In the rows, 128 means zero.
The rows of D fall into several groups, and each row is roughly a mix of its group's hidden directions.
D, 152 rows:
[[142 102 145  86 109 138 103 126  93 160 123]
 [114 137 112 136 146 133 166 115 161  78 122]
 [125 131  93  98  78 109 129 102 133 105 125]
 [168 128 110 120 160 132  82 125 139 160 128]
 [ 81 165  99 111 150 134 143 121 107 128 112]
 [104  73 163 109 153 118 111 135 128 122 130]
 [122 111 156  92  89 159 134 112 101 113 139]
 [139 114 125 139 125 145  83 173 163 116 141]
 [ 66 112 135 144 118 124 116 155 134  99 130]
 [191 161 123 124 121 101 138 122 131 115 130]
 [132 135 130 119 127 106 181  87  98 142 126]
 [133 130 122 130  97 100 151 103 175  96 117]
 [ 66 125 130 162 135 112 117 122 152 118 120]
 [ 70 130 134 171 130 118 104 139 137 120 125]
 [105 104 134 111 131 140 115 122 162  97 176]
 [156 121 158 186 121 123 101 142 140 124 128]
 [108 138 141 129 100 126 179 127 132  81 132]
 [138 163 106 110 139 117 160 113  79 112 125]
 [113 122 159  77 122 158 100 124 117 117 106]
 [ 64 146 116 151 120 138 103 131 137 129 112]
 [134 102 155 179 128 120  91 118 140 149 134]
 [162 179 147 107 100 125 120 130 111 126 105]
 [138 106  73 152 146 132  94 114 124 112 128]
 [127  93  82 115 143 148 112  95 114 105 125]
 [ 72 150 102 139 148 138 132  98 109 136 128]
 [100 140 136 118 118 116 127  85 117 182 119]
 [111 147 136 112  96 115 103 119 108 152  79]
 [120  98 108 153 156 114 129 139 144  99 174]
 [124 123 111  77 144 159 167 127 109 142 130]
 [117 113 165 160 118 127  77 124 137 109 109]
 [163 101 138 103 140 133  83 137 138 143 160]
 [149 121 108 178 112  92  98 119 126 119 142]
 [104 150 124  97  90 138 109 113  85 139 116]
 [138 177  90 126 119 130 150  96 154 131 124]
 [101 108 130  80 128 157 108 105 142 157 130]
 [119 139 128 138 104  99 146 158 160  81 139]
 [ 92 146 172 132 111 110 116 100 136 109 103]
 [150 120 139 172 137 111  96 164 158 134 130]
 [122  99 111 138 133 147 164 134 169 129 168]
 [150 164 157 100  79 136 143 118 122 125 119]
 [156 148 117 142 140 128 123  76 136 168 114]
 [163 124 146 173 140 127 159 124 162 114 114]
 [188 135 141 122 124 125 129 171 120 128 149]
 [ 86 129 139  98 115  93 132  85 118 126 119]
 [ 98 158 128  99 107 141 117 105 102 162 105]
 [149 144 136 180 109  96 122 136 156 113 147]
 [125 112 141 132 133  73 107  97 144 156 145]
 [156 129 112 121 160 121  75 118 126 161 120]
 [ 91 112 132 152 142 118 127 172 129 110 166]
 [155 134 116  65 118 148 150 140 124 124 114]
 [151 142 131  87  74 109 124 111 125 127 111]
 [129 117 129 163 121 130  68 148 150 109 128]
 [106 146 115 137 168 132 127 104 163 169 120]
 [115 143 107 119  77 137 118 119  96  93 114]
 [130  85 184 132 124 125  98 141 135 132 116]
 [103 135 171 120  88 135 122  96 109 106 119]
 [142  92 128 138 164 102 101 116 122 166 111]
 [ 95 128 134 139 129 135  87  97 140  91 100]
 [ 94 125 106 156 155 124 151 117 165  98 140]
 [172 110  96 129 136 135 145 159 120 151 159]
 [134 131 120 172 121 133  81 130 156  95 128]
 [168 120 150  97 141 129  94 137 108 151 101]
 [172 133 131  84 145 135 120 115 133 150  92]
 [148 153 146 111  75 132 137 123 115 128  89]
 [141 158 159 114 104 167 149 131  96 143 113]
 [ 96 118 116 144 135 155 169 132 149  86 128]
 [103 155 110 150 141 131 158 117 148  82 109]
 [120 129 121 142 151 160 102 102 129 183 134]
 [ 96 167 109 157 165 127 124 115 134 158 132]
 [136 152 119 113 124 104 174  95 137  99 105]
 [175 141 139 115 116 107  93 131  97 156 125]
 [144 148 147 128 123 124  89 144  87 152  94]
 [150 154 141 147 106 143 175 117 159 105 118]
 [123  98 145 118 132 171  86 149 149 107 121]
 [147 135  81 120 103 131 153 106 105 116 161]
 [139 161 145 132 112 168 169 131 133 100 148]
 [ 94 136 119 112 117 124 145 160  94  82 134]
 [ 77 159  98 124 149 139 136 104 107 137 118]
 [128 112 145 131 183 140 112 145 114 168 137]
 [113 126 119 101  91 140 170 103 136 102 152]
 [166 129 135 180 127  97 125 150 137 146 141]
 [ 98 142  96  74 123 126 152 108 117 123 133]
 [143 103 117 112 154 155  90 132 158 151 155]
 [101 131 130  99 115 129 133 183 123  92 118]
 [138 123 154 130 171 141 107 176 124 121 154]
 [117 133 117 157 140 143 110  87 155 172 134]
 [122 167 142  98 105 136 133 131 141 152  81]
 [143 146  87 136 128 117 102 104 134 173 151]
 [110 175 122 140 117 127 143 118 121  80 102]
 [ 87 165 106 152 162 130 126 116 141 155 132]
 [158 135 122 106 153 118  79 114 119 156 104]
 [163 146 139 148 134  96 142 168 122 105 155]
 [163 115 145 161 153 121 157 135 170 118 137]
 [ 78 158 145  95 132 146 119 133 146 116 105]
 [141 171 177 141 126 163 143 133 119 128 121]
 [157 131 138 144 141 134  79 160 106 158 118]
 [ 83 104 152  95 134 134 110 115 108 125  97]
 [ 79 121 162 144 137 103 111 137 133  94 139]
 [125 139 164 181 128 100 107 115 139 123 105]
 [143 151 172 120 125 154 166 160 138 138 142]
 [130 136 138 180 133 113 117 158 117 121 172]
 [ 78 169 135  98 127 134 135 113 139 113 107]
 [147 127 147 170 165 163 144 131 117 113 151]
 [135 150 105 121 113 103 102  96 109 175 131]
 [ 90 142 165  91  98 148 123 120 121 112 120]
 [155 106 150 124 105 140 111 182 123 117 150]
 [168 157 137 116 102 148 143  93 128 126  95]
 [142  93 128 176 153 127 119 115  98 114 149]
 [147 129 129 150 152 143 117  69 103 146 120]
 [108 123 135 139 153 114 136 126 169  77 149]
 [117 163 124 173 154  94 127 104 140 139 116]
 [120 147 110  84 142 172 165 133 130 126 130]
 [164 139 145 102 104 111 109  88 117 149 106]
 [120 138 130 182 137 135  94 109 112 161 140]
 [167 107 137 139 129 132 117  84 154 164 126]
 [129 118 139 134 154 163 108 168  83 123 136]
 [174 138 144 125 101 124 119  91 114 131  90]
 [146 120 144 165 114 127  89  98 146 159 108]
 [129 118 151 118 102 135 155  79  87 119 127]
 [140 150  99 100 139 127 177 150 131 151 149]
 [114  95 150 162 118 136  93 140 165 143 142]
 [155 105 153 153 157  95 129 108 149 147 152]
 [113 129 118  68 139 153 163 131 114 141 129]
 [150 146 124 154 156 121 123  93 156 172 126]
 [ 80 124 108 167 144 139 148 130 154 107 140]
 [111 153 156 165 175 150 129 132 144 141 120]
 [138 110 117 160 132  90 144 105 175 114 131]
 [150  92 134 133 112 119 145  82  88 126 134]
 [113 112 152 160 150 133 139 175 122 120 163]
 [166 146 106 102 124 132 168 126 107 113 160]
 [168  78 104 145 148 107 117 128 133 118 116]
 [124 158 156 128 107 130 131 116 125 161  75]
 [124 130 125  97 111  91 120  85  95 147 113]
 [118 142 114 128 157 150 116 101 152 181 117]
 [ 85 122 140 144 109 132 168 136 136  88 144]
 [173 164 118 127 127 151 130 139 168 115 147]
 [182 103 137 103 141 111 118 131 140 159 145]
 [149  73 169 139 113 119 111 121 112 132 129]
 [125 132 144 189 135 114 101 149 126 134 156]
 [134 102 153 171 123  96  94 115 108 137 115]
 [170 162 143 127 113 146 150  98 149 101 127]
 [160  89 133  88 118 155 133 112 153 146 129]
 [124  97  87 142 146 114 108  82 113 126 142]
 [131 130 119 168 124 139 110  79 144 162 144]
 [125 154 177 112 109 112 164 149 138 148 134]
 [129 133 101 105  72 106 139 107 141 104 120]
 [138 143  69 150 163 108 130 132 145 135 129]
 [163 145 122  91 110 153 165 117 127 120 100]
 [150  97 151 106 155 112  84 133 139 118 150]
 [107 121 175 129 154 120 110 153 150 147  96]
 [154 125 115  92  80 100 123  98 128 123 120]
 [138 130 121  83 132 132 181 141 117 154 146]]
One row of each group comes first, with its name. Which group is each row after those in?
[127 135 121  89 115 121 159 165 119  83 131] | F
[113 146 131  91 113 144  99 118  81 152 121] | A
[125 143 147 154 132  94 104 174 145 156 126] | Q
[104 160 113 150 134 124 163 115 149  85 113] | Z

[149 168 157 127  98 114 136  95 157 110 130] | A
[159 166  99 154 122 127 141 129 111 160 100] | Z
[135 151 124 129  80 146 132 102  97 107  99] | A
[104 131 141 122 153 123 117 103 119 191 125] | A
[145 146 108  76 109 132 154 113 131 115  96] | F
[113 107 144 182 153 130 114 149 101 114 143] | A
[130  93 151 147 109 126 106 139 184 131 132] | F
[100 100 142 170 149 116 107 153  97 132 141] | A
[155 111 132 165 138 100 150 101 169 127 120] | A
[124 157 178 115 110 112 171 134 134 143 129] | Q
[128 148 137 113 129 130 156 119 161  68 129] | Z
[143 110 131 149 122 135  81 169 160 118 140] | Q
[132 125  94 108 105 116 156  83 102 113 147] | Q
[154 118 133  92 134 151 133 169  88 128 147] | F
